One turn moves each row of this set onto another row. After a few examples, where does it send each row asked below?
j_298: [ 10  -5  26 -10 -15   5   8  19  -3   0  18 -14   3]
j_712: [ 24 -14  15  15 -21   3   5  16  -8  -6 -15  -1   9]
j_626: [ 10   4  21  17 -22   0   9   4  -6   2  -7  -7  19]
j_232: [ 21  -7 -28   9 -14  -1   5   2  -1   7  25   0  16]
j_867: [ 26  -9 -35   1  -4  -6   5   1  18  -5   0  -5  13]
j_169: [ 28 -12  26  10   3  -3  13   7   2   2  -5  -4  23]
j_606: [ 22 -10 -21  -3 -15  -8  -9  -3  25 -14  19  -6  -6]
j_573: [  4  -8 -17  -1  -3 -14  22   2  12 -21  22 -11  17]
j_689: [  2  -5 -16  13  -1   1   1  -7  29 -10   9  -8  11]
j_649: [ 11   5 -17   7   5  -2   1  -3  25 -13  15 -13  12]
j_384: [ 38 -23  19  -3 -20 -13  12   4   0  -1  -5   0  14]
j_237: [ 12 -15 -18   4 -18  -4  -8  -8  29 -12  10  -4  -2]
j_334: [ 13 -16 -31   5  -9  -2   5  -6  23  -7  -3  -1  12]
j_388: [ 13  -4  12  -5  -4   7  19  24  -7   8   4 -10  16]
j_371: [ 15 -10  26   3 -31  -8   8   8  -1 -16  -6  -9   5]
j_359: [ 23 -17  10 -17 -22   3  11  24  -9   3   5  -6   2]
j_834: [ 27  -9  34   4 -18  -7   2  -1   7   0  14  -5  11]
j_699: [ 21 -23 -15   8  -3   0  -1  13  11 -20  27   0  -5]

j_834 moves to j_384
j_232 moves to j_573
j_298 moves to j_359
And these:
j_867 moves to j_649
j_689 moves to j_237
j_371 moves to j_712

One turn moves each row of this set onto another row. After a few examples, where does it send each row asked below?
j_994: [ -7  41   3  -9  -6   5  -6 -10  -9  -1 -18 -30 -29  -9   8 -18  -2  11
  -5   6  15  -3  12  -7  -5  10  15  21   1  -6   3   9 -16 -10 -19  -7]
j_956: [  5  25 -13 -18 -11 -10   4 -11 -24  -6 -10 -21  -4 -10   8 -23 -10   9
  -4   6 -11   1  13  11 -22   2 -12  27  10 -18 -24  -5 -26  -4 -18   0]
j_337: [  8   7 -11 -14  -8 -18  -7  -3  10  -2  23   4 -11   6   0   8 -22  -4
   6  20  25   4  17  12  -4  10  11  18 -25  11   4 -12   4  -8   8 -11]
j_403: [ 11  16 -13 -22  -3 -29 -11   9   5  -9  19  -1  -3  15   4 -13  -7 -14
   3  -2  18   4  13   4 -12   1  17   9  -6 -22   5  -4  17  -2  12  -2]
j_893: [-20  23 -28 -27 -12  -7   9   8  -9 -13   9 -23 -39  -5  33   0 -14   8
   7  15 -15   5  21   9 -17  -2   3   5   8 -19  -4 -33 -15   3 -31   0]
j_397: [ -3  33  -9 -22  -8 -14  -9  22 -15 -26  -9 -14 -34   7   3  -4 -11   2
  -7  17  -4  14  18  28 -19 -11 -22   3 -10  -5   9 -14 -15  19  -8  13]
j_681: [ -8  13   6 -30 -19 -11  -9   5  -6 -29  -4 -11 -32   5  11   4 -20  -2
   6  10  -8   5  26  30 -30   5   1   7   2  -4  16 -28 -19   5 -10  21]
j_761: [-19   9 -12  -4  -6  -2   1  14 -21  15  12 -24 -36  -7   0 -22 -25   6
  10   3 -11   9  11   2 -21 -15   8  11   2 -14 -11 -18 -17  16 -18  16]
j_970: [  3  23  -4   7 -12  12   2  24  -6   6 -16 -17 -25  19  14 -16   3  28
  -2  22  12  11  14   9 -11   0  13  18  -9  -1 -16 -23 -11  -8  -7  -2]
j_300: [ -8  15   8 -24 -22 -13 -13  10 -24   0  12  -6  -8  14 -17  13  -1  -3
   3  17   2 -14  12   9 -34  -4  -1  -4  17  -3 -13  -9 -12  -2 -22 -20]
j_554: [-23  32  -4  -8 -12   7 -19 -10   5   0 -12 -28 -22   2   5  -4   8  10
  -2  11   5   2  17  -1  -3   0   7  31  19 -14 -18  -6 -11 -21 -13   6]
j_228: [  8  10 -19 -27   4 -29  -4 -12  -1 -11   7   1  -5  12   9  -9  -3 -24
  17  -1   9  -1  25  -3  -8   2   3  14  -6 -22  -1  -6  14   5   0   0]
j_821: [-15  20  -4 -13 -10  16   8 -13  -4 -20 -11 -40 -31   2   6 -20  -6   1
 -17  11  13  -2  20   1   6  13   6  22   1 -18  -5  -8  -1 -14 -13 -14]
j_558: [ -4  17 -17 -22 -18 -31   3  10   1  -6  13  -8 -11  -8   2  13  -6  -4
  18  17  31   7  25  26 -22  -4   7  22 -13 -17  -5   6   9 -10   9   0]
j_175: [-21   3   4   1 -17   8  -6   8  12  10   6 -17 -28 -11  -2  -1 -12  -5
   9  23 -10  -6   0   5  -3 -13   4  -2   7  -6  10 -11 -24  10 -15  -3]
j_140: [ -1   9 -26 -27 -19 -19  -4   9   3   0   3  -1  -9   0   1  16  -5 -13
  23  27  24   4  31  22 -10   4   3  15  -8 -14 -22  -8  11   3   7   0]
j_594: [ -4  18 -17 -20 -17 -33   7   5   0  -7  12  -4 -10  -8   4   7 -12  -2
  16  15  33   9  21  17 -21  -7   5  18 -20  -6   4   8   0 -11  12  -3]
j_656: [ -8  38 -14 -28  -6  -4 -14  18  -7  -1  14 -25 -30   5  -3   4 -10 -12
   4   2  -2   1  31  14 -22  18  -4 -11  -3  -1  23 -13 -27   8 -14   2]
j_46: [-31  25 -12 -21   3   7 -20  11  -9 -24  10 -23 -14  12  -7   4  -6  -8
   6  11   1  22  21  21 -22  16 -10  -1   6   0  11 -22 -13   6  -2   2]
j_41: [ -4   2   0 -19   0   1   9   9 -12  19 -20 -17 -31  25  20 -11   8  21
   3  11   9  -2  13   8 -15   6  18  24   9  -4   2 -17 -12  -9 -11   8]
j_938: [ -4   5  -2  -2 -30   7  16   7 -12   5  -7 -16 -25  22   8 -11  -3  11
  -8  13  14   3  22  11   9  14   7  22 -12   4 -10 -29 -18 -16 -12   1]
j_796: [  2   9 -19 -28 -11 -24   8  -1  -3  -3  -2   0  -7  -5  10  -2 -17 -10
  19  21  35   6  23   6 -14   2   7   5 -27   8   0   3  -6   7  11  -9]
j_151: [-22   2   4  -2  -4  12  -4  13   0   5   1 -25 -32 -13  -7  -1  -8  -3
   6  25  -1  -4  -6  15  -4  -9   5   0   7 -14   5   0  -9  22 -16  -5]
j_871: [-24  26 -26 -21   0  -3  13   7 -17 -24   3 -24 -36  -7  31 -11 -16  13
   4  18  -4  16  11   8 -17  -4  -2   3  -1 -12   1 -26 -13  10 -26 -10]
j_715: [-19  23 -15 -15 -17   5   0  -7   9  -2  -2 -37 -32   8  10 -18  -6   3
 -21   9   5 -12  29 -11   5  -1  -1  21   1 -12 -13  -7 -16 -19  -8   4]
j_799: [-22  12 -14 -11 -25   6 -22   6  -4 -17   6 -13 -23   6  13   6  -7   3
   3   6   7   3   0  21   2  13   8  -4   7  11  -7 -19 -21  23 -28  -6]
j_528: [  0  21  -7 -18 -13  -3   2 -12 -19 -12  -5 -25  -1 -15  14 -22 -18  14
  -1   9  -7  -2  16  10 -30  10  -1  27  10 -15 -29  -6 -27   0 -17   7]
j_385: [-15  19  13 -21 -13  -9 -10  10 -24 -11  10  -7  -5  11 -13   2 -10   4
  -1  19  15 -10   4   1 -39  -5   1  -8   4  12 -10  -1 -17   6 -17 -18]
j_35: [  5  25 -16 -23  -2 -26  -8   1  10  -6  27  -3 -21  -5   8   4 -25  -7
  -2   9  12  -1  27  -2 -12  -7   6  27 -26 -13 -18  -9   8  -9   5  11]
j_222: [  7   7  -5 -20  -7  18   4  17  -1  10  -5 -19   1   5  12   3  10   2
  -6  21  -2 -17   8  16 -18  19   1   2   6 -10 -15  -9 -27   2  -8 -15]
j_13: [-15   2  -6 -16 -11   4  17  13 -20  10 -12 -25 -31  26   9 -11   1  12
 -13  14  23  -4  18  13   4  10   4  25  -8  -1 -16  -8 -11  -1 -12  14]
j_589: [-13   5  -7   3 -11   4   4   7 -25   3   9 -20 -31 -10  -5 -21 -24   3
  17   5 -13  19   6  10 -15  -7  12  15   6 -19  -4 -30 -10   8 -19  -1]
j_896: [  7  20 -12 -17  -5 -24 -16  15  11 -14  24  -5  -1  13   7 -13 -11  -8
   1   3  22   2  16   3 -16   0  19   6 -12 -17  -6  -2  14   2  14   4]
j_426: [ -4   3  -4 -15   0  18   5  12  -1   4  -7 -16   8   7  14  -5   8   6
  -7  21   1  -9  -1   9 -19  12  -4   1   3   0 -11  -8 -31   2   0 -14]
j_30: [  2   6 -21 -27   6 -22  -7   8   4   8  19  -5 -19  12  -5  13 -12  -5
   0  21  27  -3  16  19  -4   5   2  22 -15  -3 -10   4  16   4   8   0]
j_535: [-17  13 -20 -22 -17  -5 -19   7 -12  -2   1 -12 -31   9  13   3   1   0
  -1   0   6  -3  -2  18   7   7   0  -4  10   8   3  -8 -23  28 -31  -6]
j_640: [ -7  21   5 -30  -4 -21   5   6 -27 -12   8  -8 -16   9  -1  -7 -12   3
  -3  16  -5  -8  13  -7 -47 -21  -6  -3   9 -11  -4 -15 -10  -7 -18 -18]
j_80: [ -8  24   9 -23 -14 -10   0  13 -21 -21  14 -13 -15   6  -2  -1 -15   8
   1  24  -4 -10  18   1 -51 -12   5  -2   7 -16 -22 -19  -3  -4 -19 -13]
j_565: [  5  16 -10 -26  10 -22   1 -10  -8 -18  14  -2 -19  -5   3   0 -20 -12
   2   8  18  11  15   8  -9   2   7  30 -20 -18  -3  -9  22  -7   3  -6]
j_611: [  7  26 -16 -11  -8 -16  -9   5  11 -24  15  -8  -2   3  10 -13 -14 -12
  11  11  18  -1  29  -4 -16   4  11   5 -25 -15 -23  -4  12  14   1   7]

j_589 moves to j_175
j_558 moves to j_403
And these:
j_956 moves to j_426
j_681 moves to j_656
j_799 moves to j_893
j_228 moves to j_796
j_715 moves to j_13
j_41 moves to j_994
j_80 moves to j_300
j_30 moves to j_565

One turn moves each row of this set onto another row. After a few examples, where does it send each row asked below?
j_873: [ 20  -2  -3   7 -14   6  -4  -8   6  11  -1   0  -7  -9   6  19   2  -3
   8]
j_67: [ -2  12  24   6  -1 -23  -3  16  -3   8   6 -23  -1   0   2  -8   6  11
   5]
j_64: [  1   4 -11  -3 -23   3 -16  -4   8  18  -5  -4 -13   9  11  12   6  -6
  -1]
j_325: [  3 -11  -6   2  -4 -12 -14  -4  -5  -4   2  27   6  23  -6 -11 -21  -4
  -7]
j_245: [-10   7  12   1  -8 -10 -10   6   0  18  11 -25   5  -6  -8   2  18  11
   1]
j_960: [ 10   4  -6  -3 -12   4  -9  -2  -7 -10  11  16  -7  28   0 -12 -21  -2
   0]
j_901: [-11  -9 -12 -16   1   6  -3   5   5 -12   0  28   1  -7 -22   1  -6  -7
   0]
j_213: [  9  14  -3  -2  -9 -14 -12   3  -5  -3   8  31  -8  16   1 -15 -10  -5
  -5]
j_303: [-16 -19   6  -3  13 -12  -5   6  -3  -6   0  -3   8  19  22 -20 -17  10
  -1]
j_524: [ -9 -14 -12  12  17 -13  13  -8 -13 -15  -2  -3   2  -1  15 -20 -14   6
  -3]
j_468: [-27  -4   2  -1  17 -16  12  -5  -8 -13   5  11  -2  -6 -14  -9 -15 -10
  13]
j_641: [-14   0  -4  -4  26 -10   0   2 -16  -5  -2   1   2  -1  -3  15 -14 -23
  14]
j_154: [ 11  -3   3   2   4  15  -9  13   4  -6   3  26 -14  12  -1  -9 -17  -2
   0]
j_23: [ -8 -17  -7  -5  13 -26  -6   0  -1 -11   7  -1   5  11  19 -12 -16  16
  10]
j_717: [-12   4  21   4 -11 -15   0   5   1   4   6 -28  10   5   5 -11  13   6
  -6]
j_168: [-13  11  12  18  -7 -15   5  -8   7  -6  12 -22  -1  -9   6  -3  12  -1
   9]
j_159: [ 13  -5  -4  -4 -20  -5  -6 -14   2  20   2   0   3   6   3   9  18  -5
  -7]
j_664: [ -1   0  -3   7   5  -2  -1  -3  -4  -6   7  20 -20  18 -19  -6 -13 -13
 -15]
j_297: [-14  11   5  -4  19   6  13   1  -8  -3 -21 -18  -7   3  -9   8 -12   5
   2]
j_122: [  2  11   3  -5 -11  13   1   7   3   2 -17   5   5 -25 -14   9  -1   3
   0]
j_394: [  5 -14 -12  -2  -8   2 -14  10   6  10   0  -3  -5 -10  -4  20  10 -10
 -12]
j_83: [-15   4   7   4  10  -8  16 -10  -3   1 -16 -15   2 -23  -3   4  -8   8
  13]
j_321: [ 10  -4 -13 -10 -16  -7  -6  -2   8  20  -5   0 -11   2   4   7  18  11
  -5]
j_214: [ -1  13  17  17   8  -7  -9   4   4  -7   0 -20  13 -18   2  -2   4   8
  -8]
j_940: [-19  -8   3  -1   9 -15  -7   9 -11  -8  10 -15  16   2  15 -19 -15  20
   6]
j_22: [ -3 -15  -2   0  16  -7  -2   1  -9 -11  16  -7  10  14  14 -26  -5  11
  15]
j_360: [-24 -16  -5   2  12  -5   5   8   6 -19  10   0  -6   8  12 -25  -4   5
   5]
j_870: [ -5  14 -15 -11  -4  15  13   9 -11 -11 -15  -6   9 -10  -6  -2  10  -2
  -7]
j_819: [-17  11   1 -12  18   6  19  -8 -21   9  -1 -13  -3  -8  -8   5   2  10
   4]
j_635: [-23   2   1 -17  17  -2   6   4 -22  -8  15  -4   2   1 -13  11 -18  -4
   8]
j_284: [ -9  12  16   9   6  -8 -13   3   5  13   7 -22   1  -1  11  -9  18   2
   9]
j_650: [-12  27  -8 -13   4  14   2  -4 -14   5  -7   8   6 -18   1   6   6   3
  -6]
j_615: [ -9   1  15  12  -4 -15  -5   2   3  18  -9 -23   9  -4   0  -8  15  10
  -5]
j_946: [  6   0  -9   2 -26  -5 -14  -3   4  19 -10  10   3   3  -4   5   9  -6
 -14]
j_668: [ 12   0   5   0   0  -3 -14  -5  -7   6   2  30  -1  23   7  -9 -15 -10
  -6]
j_262: [-18  12 -13 -22   7   7 -12  -1  -8 -12   7  16  11  -6  -3  16 -13  -4
  -2]
j_117: [ -4   6  -7  -1   3  -5 -12  -6 -13  -2   5  27  -3  19   5 -16 -28   6
  -3]
j_697: [-13 -20   9   8  15 -23  -1   4 -10  -2   1  -8  14  12   5 -23 -14   9
   4]
j_671: [ -7  12 -13 -11  14   1  -8  -8   0 -20   5  14  17  -3 -16   9   8 -12
  -1]
j_215: [  5   3 -15  -5 -17  -1 -11  -9  -7  28   2  14 -12   5  -4   8   7  -4
  -4]

j_67 moves to j_321
j_668 moves to j_303
j_641 moves to j_297
And these:
j_697 moves to j_615
j_468 moves to j_83
j_873 moves to j_154
j_215 moves to j_117
j_262 moves to j_635
j_960 moves to j_22
j_524 moves to j_214

